In the rows, 128 means zero.
These are runs of 8 systems, one row a step. Runs of the same system follow the same rule from any start.
K_855, run 1:
[[167  92 142 148 142 129 122 144 126 113 139 136 115 143 146 107 137 168]
 [137 165  96 151 126 130 141  93 117 131 107 131 147 135 125  97 137 103]
 [126 122 141 123 122 143  66 113 136 118 151 141 137 112 139 132 121 144]
 [143 131 119 118  93 103 169 116 119 145 119 115 128 128 117 124 134 167]
 [135 130 131 101 141 157 135 123 138 121 129 183 130 127 147 142 138 106]
 [153 109 126 156 131  91 127 104  99 144 162 130 117 141 138 120 108 124]
 [ 75 147 124 131 131 134 119 107 123 150 112 137 162 123 116 154 157 122]
 [131 116 144 114 102  98 128 148 142 110 159 122  88  92 145 145 133 148]
 [131 118 121 134 123 138 189 161 123 162 100 155 152 126 123 119 125 118]
 [128 125 138 138 143 110  96 128 102  84 143 139 118 154 163 147 119  89]
 [ 95 135 121 144 114 111 124 114 124 175 118  89 137 108  86 122  89 133]]
K_517, run 2:
[[168 130 132 157  81  88 161 136 134 148 156 129 145 160 127 137 119 136]
 [153 150 111  67 123 136 107 102 100 134 145 137 153 145 132 150 129  90]
 [138 112 134 138 121  89 118 116 138 168 170 123 107 143 107 160  95 144]
 [116 156 118 114 144 129 153 114 137 164 150 124 145 136 112 156 173  87]
 [167 133 122 138 151 105 101 170 144 141 165 114  89 123 121 159 118 105]
 [128 159 117 161 115 123 122 126 129 161 137  93 170 157 104 131 128  85]
 [131 152 133  97 131 117  76 130 135 105 153  81 107 145 119 170 134 117]
 [133 145 133 129  97 128 157 146 173 172 144  82 144 140  85 136 115 131]
 [166 134 133  85 162 154 116 147 135 116 152 100 131 174 119 145 156  96]
 [173 145 112 154 124 121 123 119 145 157 143  80 106 157  85 108  67 120]
 [121 158 130 114 143 162  85  79 151 140 157  95 166 164 107 133 169 116]]
K_851, run 3:
[[156 130 125 106 116 157 124 150 147 155 162 111 141  71 130  86 139 121]
 [161 138 125 147 116 115  98 153 117 121 121 120 155 176 125 154 161 148]
 [145 162 118 102 115 132 121  93 140 137 162 117 125 128 125 132 107  77]
 [124  98 135 111 129 138 105 125 122 177 151 121 160 132 109 143 144 159]
 [149 147 118 112 136 109 161 127 135 138 135 111 109 165 107 169 150 121]
 [150 122 117 114 154 149 124 159 142 167 154 131 128 100 121 126 132  99]
 [146 128 120 158 145 106 106 136 114 136 150  98 135 152 122 144 166 129]
 [124 169 113 101 126 134 118 119 147 139 143  93 133 111 108 139 150 102]
 [143 114 144  99 113 136 113 169 127 148 151  90 148 133 117 141 141 140]
 [162 152 114 124 127 123 139 146 120 147 129 107 144 174 100 148 127  99]
 [138 122 124 108 166 148  88 121 130 157 163 111 130 131 113 139 123  97]]
K_860, run 4, 11 rows:
[[ 86  84 144 108 125 143  92 181 106 127 109 153 142  66 145 126  88 124]
 [ 97 130 133 151 121  90 148 162  74  96  75 113 139 165 132 149 112 110]
 [ 52 129 143  97 141 149 103 108 111  87  95 128 115  93 143 126  97 102]
 [ 80  89 150 156 129 124 131 160  96 115  80  93 141 127 122 105 109 164]
 [ 99 147 123 127 136 154 145 122 101  67  58 134 137 131 143  92 127 114]
 [106 108 142 156 106 131  81 121 108  87 101 133 128 106 150  82  73 155]
 [ 84 143 121 157 103 107 128  83  83 104  75 118 161 148 134 104 136 157]
 [ 87 120 139 126 106 136 132  94 125  78  85 160 116  92 152  98 116 181]
 [122  98 125 168  96 116 157 119  83 124  85 162 155 109 153  72 108 165]
 [110 136 115 161 112 104 120  93  84  83  86 195 133 118 169 119 123 138]
 [ 68 120 133 174  81  81 132  86 103 124 115 154 128  78 156 109  97 151]]
K_370, run 5:
[[183 137  91 156 190 116  95  96  92 125 123 154 112 181 133 146 156 141]
 [140 166 109 143  91 113 137  92 192 158 173 115  96  66 116 105 123 130]
 [104 133 135 101 145 142  97 142 116 122 132 139 171 139 141 175 225 137]
 [197 157 109 123  76  82 145 183 139 114 132 136  94 125 133 156  97 110]
 [105 134 129  93 158 172 104  97 126 172 160 156 171 130 121 140 118  52]
 [148 125 119 140 110  48 106  94 100 147 153  92  97 162 105 172 123 178]
 [ 80 162 143  78 132 176 167 147 203 139 123  95 122  98  88 148 144 110]
 [169  79 149 109 163 105  88 193  81  93 157 114 109 163 163 166 151 124]
 [157 182  94 164 119 143 139 141 158 173 122  84 132 128  78  96  62  58]
 [ 84 118 159 109 151 139  43  36 109  96 177  99 147 173 141 142 154 138]
 [163 146 130 114  47 105 170 188 164 145 108  47 128 108  79 124 139 199]]
K_413, run 6 (11 x 18):
[[116 133 136 116 144 204 137 140 191 159 145  88 146  80 101  65 126 106]
 [174 144 112 175 152 109 115 198 113  80 105 126 124 168 151 147 198 129]
 [166 184  90 139 104 132 138  99 153 165 136 138 121 118 102 108  50  57]
 [135 130 151 105 128 155  27 103 114  68 145 113 156 169 156 142 169 148]
 [194 140 112 136  73  89 200 107 143 161 149  78 108 136 101  91 115 177]
 [152 108 132  83 184 216 118 136 144 143 136 197 172 138 145 128 184 116]
 [176 127 100 214 145  24 114 114 104 154 179 135  76 149 137 153 115 127]
 [ 63 178 127 106 118 194  96  49 182 170 125 135 190 130  77 138 126 112]
 [156 112 157 123  87  63 116 181 146  81 186  84  94 105 168 165 219 189]
 [161 135  94 127 100 167 200 162 134 249 103 161 204 125  73 107 104 100]
 [134 119 140  97 190 100  51 145  92  74 178 172 100 178 181 239 181  71]]
K_553, run 7:
[[108 178 111 146 109  76  89  99 153 108 162  95  74  70 135 141 124 111]
 [ 70 129 149 124 115 156 131 147 161 190 134 122 203 128  95 163 176 137]
 [213 148  99  87 114  94 148 199  95 102 118 116 106 133 148 163 167 110]
 [139 121 122 156 156 141 112 107 126 186 165 142 152 159 108 123  48  46]
 [ 90 119 153 116 153  98  65  88  85  63 138  84 115 182 149 172 173 154]
 [113 170 106  99 110 130 164 116 195 191 130  61  98  96  49 138 111 144]
 [153  95 147 107 197 190 138 210 135 120 132 144 162 156 145 139 215 111]
 [223 165  67 216 133  62 104 128  98 145 136 101  80 139 119 101  76  98]
 [ 35 158 164 144 147 177  51  46 164 107 144 150 185 186 121 163 140  87]
 [174 149 119  66  63  86 101 149 138 112 144  21  99  96 104 147 187 226]
 [176 142 103  95 171 212 208 159 182 225 119 183 175 169  73 141 135  74]]
K_353, run 8, 11 rows:
[[138 175  87 172 124 103 149  69 157 175 164 106 121  97 110 108 179 131]
 [126 151 116 111 142 150  95 174 149 115 118 165 134  88 140 174 215 140]
 [164 141 126 132  53  72 177 163 130 166 171 106 150 118 130 148 148 121]
 [125 143 117 108 147 150  71 144 111 167 132 170 181 147 117 186 134  74]
 [105 114 156 101  98  57  97 122 106 129 183  67  96 124 129 179 118 143]
 [ 86 151 109 101 183 168 154 141 152 191  98  98 137 121  63 158 138  93]
 [158  96 155 103 153 103 127 218 117  79 163  88  73 127 162 148 138 106]
 [162 172  94 191 129 131 123 134 140 190 121  77 154 153  70 100  83  77]
 [101 150 151  96 147 150  26 136 122  30 117  94 120 143 154 156 160 112]
 [149 159 117  95  61 119 186 120 154 155 105  28 124 128  67  97 100 172]
 [161 116 145  64 194 224 120 178 133  86 103 163 154 192 142 142 153  84]]
K_517, run 9, 11 rows:
[[ 71 110 156 137 111  88 174 108 146 125 138 179  97 110 140 165 107 156]
 [103  98 121 102 155 137 175 169  94 153 115 166 135  68 150 130 165  98]
 [122 102 128 182 159 104 124 175  94 113  98 179 110 136 150 144  82 103]
 [ 37 135 132 147 123 120 109 102  87 114  95 126 155  95 142 113 106  91]
 [ 50 107 156 111 130 113 112 161 131  99  94 127 105  89 135 172 145 180]
 [ 93 109 153 127 122 150 213 199 143 112  89 138 132  99 142 112 130 117]
 [133  84 137 121 174 165 113 179  76  86  76 146 129 129 154  96  88 108]
 [ 56 110 140 175 134 125 116  80  99  98  70 121 123 137 130  84  63 152]
 [ 39 123 149  98 144 161 132  99 148  93  89 134 112  71 139 120 175 186]
 [139  87 142 146 136 139 201 204 154 100  84 163  92  84 154  94 147 177]
 [148 101 122 157 147 173 146 152  73  86  63 192 164 129 176  51 107  96]]
K_370, run 10, 11 rows:
[[134 136 120 162 107 132 105 139 104 128 120 115 164  83 150  73 129 110]
 [103 140 135 163  99 128 110  90 126 105  97 157 168 168 136 125 122 149]
 [130 111 135  85  76 121 171 117 108 121 120 143 133  98 143 109 118 165]
 [128  90 133 122 157 159 153 151 123 151 101 188 146 138 128 137 126 142]
 [153 113 110 153 156  96 159  99 103 127 139 155  82 121 151 109 106 121]
 [ 82 137 113 167 154 139 119 105 142 159 121 143 131  73 116 112 146 131]
 [ 98 129 141 157 117  88 140 135 117  84 121 139 118 125 164 155 177 148]
 [120 147 116 121  95 130 152 181 127 123  91 153 136  72 138 125 109  96]
 [ 99 100 141 147 142 116 109 113  83 130 131 179 151 157 159 146  97  99]
 [101 133 110 139  96  86 160  91 104 157 107 113 111 101 107 119  86 145]
 [ 45 104 163 109 156 148 141 128 144 113 110 151 127 120 133 157 150 150]]
K_413, run 11:
[[ 99 133 122  77 140 125 199 123 124 122  91 142  90 123 118 155 111 120]
 [100  66 157 136 165 145 100 163 111 125 138 130 118  89 152 105  92 124]
 [ 80 144 121 164 136 104 157 119  94 110  64 106 126 150 119 125 124 129]
 [ 96 135 145  95 131 158 128 144 156  86 114 127  89  82 143 111  96 112]
 [126 108 135 160 119 127 125 161  90 102  88 117 146 121 149  83 115 144]
 [130 145 113 110 129 130 165 113 109  89  79 157 106 136 136 122  96 109]
 [119 100 142 127 133 141  92 108 114  95 128 141 109 101 159  88  83 135]
 [108 124 131 150 122 129 156  95 107  96  83 131 128 144 134  90 127 169]
 [121 118 131 119 134 144 153 123 145  97 112 169  95  86 155  98 118 142]
 [114  99 129 174 128 122 123 128 102 117 101 178 136 104 156  97 106 146]
 [ 86 139 127 140 113 112 139  83 114  91  90 175 113 119 146 132 108 138]]
K_553, run 12 (11 x 18):
[[128 131 123  98 118 107 118 132  87 123 103 112 144 160 119 172 164 154]
 [151 141 126  97 126 133 156 138 158 142 153 113 102 128 112 137  90  88]
 [127  89 139 135 183 141 108 134  93 141 145 114 141 156 136 128 149 121]
 [129 162 108 159 138  92 126 111 142 118 120 106  88 139 106 149 115 125]
 [ 92 141 143 122 139 166 113 132 167 135 145 107 151 118 123 128 159 105]
 [179 139 109 135 124 115 117 173 117 134 114 108 128 135 113 142 156 155]
 [149 159 120 136 138 147 127 114 144 137 140 141 141 163 122 129 106  72]
 [138 117 136 124 136 119  68 107 106 107 159  97 126 144 137 135 140 145]
 [125 157 116 120 120 129 149  96 163 158 127 109 126 147  85 147 127 147]
 [157 121 138  96 158 156 123 156 147 119 160 127 123 120 146 135 180 117]
 [180 133  95 183 146  97 126 129 120 174 146 126 119 143 108 126 117 123]]
K_353, run 13 (11 x 18):
[[ 88 135 146 151 148 132 152 155 112  95  99  88 138 181 124 126 112  76]
 [140 134 121 110 118 135 105 144 117  96 104  95 101 103 124  97  56 112]
 [106 118 152 150 141 170 123 121 139 104  93  90 147 175 114  93 107 145]
 [155 135 126  99 128 133 146 106 102  67  98 116  95 143 145  91 111 131]
 [161 118 133 142 126 178 132 112 164 127 118 139 132 144 116  74  96 157]
 [152 121 129 136 137 134 128  85 101  85 122 144 129 161 165  98 160 146]
 [156 146 106 133 103 134 132  78 160 139 125 158 114 110 119 106 114 167]
 [127 110 142 124 139 151 134 108 131 125 140 167 154 131 156 119 191 152]
 [170 133 105 133  98  82 164 113 118 154 143 165 112 112 139 138 136 151]
 [108 122 130 142 144 145 106 111 150 163 157 185 161 117 138 146 153 116]
 [119 120 121 131 111  64 131 118  94 139 147 128 117  98 146 160 156 153]]
K_851, run 14, 11 rows:
[[138 110 124 153 117 112 102 150 105 148 118 115 155 124 123 126 154 185]
 [132 172 131 111 122 130 146 112 154  95 129 127 114 156 128 148 135  94]
 [145  98 125 110 118 133 113 146 111 163 145 133 146  90 130 111 106 134]
 [123 138 130 159 139 114 126 116 127 129 124 125 133 183 114 151 145 138]
 [125 137 122  86 137 135 132 116 131 133 148 124 107  93 134 132 124 104]
 [129 109 133 156 125 124 130 159 135 154 125 117 142 131 115 127 140 161]
 [144 152 122 116 142 125 134 131 120 101 129 129 119 148 135 146 142  91]
 [128 126 123 134 119 128 104 136 132 155 145 115 131  97 122 114 107 124]
 [115 129 138 129 135 128 128 119 124 119 128 111 145 162 125 143 162 137]
 [146 135 119  95 119 127 137 135 135 136 134 117 112 107 118 137 107 118]
 [134 112 136 144 141 141 128 148 128 149 134 130 152 147 122 120 132 127]]
K_860, run 15, 11 rows:
[[115 128 127 151 166 135 164 171 115  91 117 114 101  98 159  88 131  67]
 [102 148 127 180 130 136  53 158 121 115 111 117 158 109 137 119 113  84]
 [ 77 159 150 120  79 109 105 129 126  75 109  70 142 138 128 149 146 141]
 [100 121 138  68  95 173 142 136 132 125  74 118 152 104 105 108 113 169]
 [169  85 138 111 129 151 147 153  83  93  87 155 135 171 148  97  96 154]
 [139 139 102 147 146 107 106  65  77 108 107 140 104 143 138  99  69 101]
 [ 60 112 141 176 147 110  88  59 124 121 134 119 124 131 132 120 146 168]
 [112 136 124 150 117 128 185 129 143 119  90 112 116  81 129  83 179 184]
 [156 125 127 154  99 168 142 158 137 112 101 198 166 106 165  79 123 123]
 [159 144 115 156  69  68  87 114  74  97 135 155 136 134 167 129  91 111]
 [ 40 149 131 130  96  86 116  54 117 151 123 146 144 118 111 176 120 148]]
K_855, run 16, 11 rows:
[[160  86 144 169  89  78 149 165 140 181 151  97 119 153  95 144  84 190]
 [ 86 164 130  72 143 165 171 133 115 105 101 139 169 144 145 153 191  59]
 [176 110 129 154 137  90  86 155 147 136 181 114  62 120 124 138  55 116]
 [ 70 124 138 135 142 157 169 131 104 166  93  91 205 162  99 122 173 123]
 [152 165 124 103 133 105  70 159 157  62 151 106  55 104 146 166 136 110]
 [136 101 137 154 120 160 193 159 153 204 117 105 172 128  87  76 105 142]
 [153 151 126  95 166 137  73 137  93  43 121 122 121 173 169 159 187  92]
 [145 148 110 177 100 120 140 109 183 197 156  80 118 113  72  88  50 124]
 [108 105 159  55 157 189  92 141 109  91 110 124 183 156 147 152 223 155]
 [218 178  88 156 100  75 173 122 179 137 160 103  42 121 106 116  85 124]
 [ 97  88 153 114 172 225 114 127 122 175 128 167 237 155 131 106 173 102]]

Name the system that made each run.
run 17 (2 x 18):
[[105  90 145 130 112 103 174 169 128 190 157 111 123 103 108 138  58  99]
 [ 73 106 142 117 179 113 147 148  59  90  96 129 132 157 160 161 156  90]]

K_553
run 18 (2 x 18):
[[119 138 146 135  91 173 172 106 202 130 139 189 161 124 142 112 169 164]
 [229 108 105 115  77  95 139 161  95 140 153 163 124  85 168 105 127 149]]

K_860
run 19:
[[ 99  71 136 111 174 125 142 175 126 129 117 169  79  44 155 142 158 174]
 [126 131 117 205 126 113 198 192 111 143  96 142 152 128 140  89 105  59]]

K_860
run 20 (2 x 18):
[[195 150  99 171 156 121 127 150 137 145 126  92 107 167  99 112 110 113]
 [136 171 126 142 146 154  63 110 154  80 144 100 122 137 134 121 151  98]]

K_353
run 21 (2 x 18):
[[124 151  97 127 154 152 133 108 117 135  65 169 133 140 108 126 102 116]
 [111  85 153 144 123  90 134  89 123 130 174 146  97 107 160 120 112 152]]

K_370
run 22, 2 rows:
[[ 84 133 143 112 136 150 137 153 135 108  91  88 142 136 112 137 147 135]
 [155 132 125 116 141 139 136 163 150 101 121 101  80 106 129 110 109 127]]

K_855
run 23:
[[141 139 119 119 143 121 156 111 143 124 159 136 105 101 146 125 183 122]
 [150 141 114 143 103 116 118 170 145 149 132 140 135  87 132 141 155 143]]

K_851
run 24 (2 x 18):
[[ 49 163 131 168 122 100 120  91 112 144 111  85 158 170  94 153  99  84]
 [ 65 139 150  67 148 132  92 146 168 112 148  73  90  88 104 184 158 134]]

K_517
run 25 (2 x 18):
[[103 124 128 177 106  89 200 118 121 162 116 154 152 137 126 135 165 157]
 [128 123 122 111 119 130 148 143 126 108 128 204 111  62 176 125 150 113]]

K_860
run 26 (2 x 18):
[[ 85 119 131 100 201 204 115 114 109 152  73  91 176 176  79 120 149 125]
 [172 112 147 122 164 150 124 157 150  42 118  76  52 149 141  86 109 150]]

K_860
run 27, 2 rows:
[[101 120 158 130 142 158 147  93 134 106 132 119 156 179 136 111 159 125]
 [180 118 114 115 107 125 121 150 115 110 104 112 106 103 132  99 114 176]]

K_370
run 28 (2 x 18):
[[183 176  98 105  73 163  81  95 131 126 117 182 198 137 132 126 177 151]
 [179 122 135 113  46  74 143  91 148 125 167 150  99 143 134 148  76 180]]

K_860
run 29, 2 rows:
[[150 129 107 155 165  96 144 147 163 168 137 153  68 119  98 173 115 137]
 [ 98 142 136 167 159 129 129 123 134 125 171 126 143 122 157 123 186  72]]

K_553
run 30:
[[131 121 121  86  93 127 139 135 106 156  97 121 150 129 100 142 113 165]
 [124  96 156 102 158 150 155 129 147 122 136 150 112 169 126 147 111 131]]

K_370
run 31, 2 rows:
[[177 104 130 141  96  73 107 135 110  88 155 137  86  91 178 115 165 202]
 [112 179  99 170 110 158 169  89 179 191 112 180 185 138  92 126 149 116]]

K_353
run 32 (2 x 18):
[[ 85 150 100 108 135 128 173 165 150 197 102 133 131  45  91 158 173 133]
 [149 101 157 163 166 126 123 224 139  91 157 156 118 152 173 155 146  75]]

K_517
run 33, 2 rows:
[[108 124 142 144 134 154 130 121 130 149 152 132 172 135 134 106 122  77]
 [137 133 125 115 120  92  81 134 105 123 135  89 119 137 121 166 134 144]]

K_855
run 34:
[[120  81 141  99 142 116 150 120 107 134 118 176 113 123 139 158 144 182]
 [137 121 111 146 156 123 190 160 140 155 111 160  97 101 127 125 122 117]]

K_370
run 35 (2 x 18):
[[ 68  93 158 164 144 116 180  53 157 185 172 110 128 158  98 115  97 147]
 [159 107 105 112 194 141 142 144 113 119 122 143 104  92 154 117 234 173]]

K_860
run 36, 2 rows:
[[102 166 129 126 120 135 102 143 137 105 126 149 158 125 144 165 166  81]
 [160 133 124 114  76  95 107 159 112 150 150  87 141 118 114 139 115 127]]

K_553
run 37, 2 rows:
[[167 148 109 207 172 137 128 141 169 122 127 147 119 165 129 129 215 164]
 [174 206  82 172 103 129  76 102 170 136 154 142 131  89 134 107 151  96]]

K_553
run 38 (2 x 18):
[[124 121 141 191  94  78 114 156 116 122 173  58 150 102 154 102 201 159]
 [157 181  91  99 107 168 184 164 164 173  68 169 160 132  79 157 131 115]]

K_413
